Rotation paths and how fast each direction turns (degrees per step):
Each turn is a multiple of 5 degrees from 10 to 175, or 0.

-.14, -.20, .08, .20, .31, -.32, -.37, .00, .44, .11, -.08, -.34, -.25, -.14, .06, .22, -.02, -.04, -.37, -.13, .37, -.47, -.05
-.33, .01, .15, .16, .06, -.40, -.71, -.30, .36, .02, .08, -.20, -.05, -.28, .19, .26, .23, .13, -.25, -.19, .29, -.27, -.20
-.14, -.05, -.17, .33, .38, -.55, -.63, -.01, .21, .24, .02, -.34, -.17, -.02, .12, .23, -.06, .04, -.12, -.16, .15, -.39, -.22
-.33, -.21, .08, .46, .21, -.29, -.64, -.22, .41, .15, -.12, -.11, .24, -.24, -.15, .19, .10, .17, -.24, -.07, .07, -.26, -.26
-.16, -.21, -.01, .12, .31, -.66, -.35, -.04, .61, .20, -.20, -.33, -.22, -.17, -.05, .16, .12, -.02, -.17, -.16, .21, -.18, -.04
-.36, .02, .12, .19, .21, -.44, -.68, -.06, .42, .12, .08, -.22, .10, -.22, .11, .10, .43, .23, -.28, -.11, .14, -.05, -.38
-.30, -.13, -.29, .23, .30, -.65, -.61, .06, .40, .32, -.17, -.26, .00, -.02, .03, .14, .17, .03, -.02, -.04, -.09, -.30, -.10
-.32, -.29, .12, .33, .33, -.23, -.55, .01, .54, .22, -.19, -.15, .22, -.32, -.08, .02, .27, .15, -.46, .01, -.03, -.24, -.21
-.32, -.21, -.01, -.04, .10, -.58, -.41, .01, .65, .16, -.25, -.29, -.12, -.06, .11, .04, .34, .04, -.30, -.05, .04, -.26, .03
-.40, -.05, .01, .14, .30, -.28, -.65, .17, .33, .10, .09, -.20, .07, -.06, .31, -.03, .39, .16, -.47, -.01, .05, -.30, -.27
-.34, -.22, -.19, .25, -.02, -.44, -.66, .02, .44, .17, -.23, -.15, .03, .08, .14, .18, .14, .01, -.15, .00, -.19, -.52, .05
-.30, -.26, .13, .28, .32, -.14, -.45, .13, .45, .11, -.10, -.20, .01, -.10, .09, .07, .14, .02, -.54, .00, .10, -.53, -.12
-.33, -.11, .07, .06, -.07, -.43, -.55, -.19, .50, -.04, -.08, -.23, -.24, -.08, .28, .26, .29, .02, -.29, -.10, .21, -.50, .06
-.24, -.03, .00, .26, .33, -.26, -.69, .14, .16, .04, .20, -.21, -.11, -.05, .27, .11, .15, .04, -.47, -.11, .14, -.44, -.24
-.31, -.15, -.09, .32, -.02, -.32, -.71, -.16, .34, .09, -.16, -.02, .07, -.11, .04, .33, -.02, -.04, -.11, -.09, .04, -.57, -.11
-.18, -.21, .12, .25, .42, -.28, -.46, .02, .41, .15, -.05, -.25, -.14, -.23, -.05, .20, -.03, -.02, -.50, -.13, .32, -.44, -.12
-.10, -.02, -.05, -.09, -.04, .03, .05, .16, .09, .00, -.09, .04, .03, .08, .08, -.15, .18, .01, -.09, .11, -.20, -.03, .07
25
.01, -.11, .17, -.10, -.02, .03, .18, -.07, .16, -.05, -.11, -.04, -.07, -.11, -.09, .01, .06, -.01, -.11, .00, .15, .04, .09
95
-.10, .02, .07, .03, -.22, .07, -.10, -.17, .01, -.08, .01, .13, .17, -.09, -.02, .05, .13, .07, .05, .01, -.04, .04, -.05
170
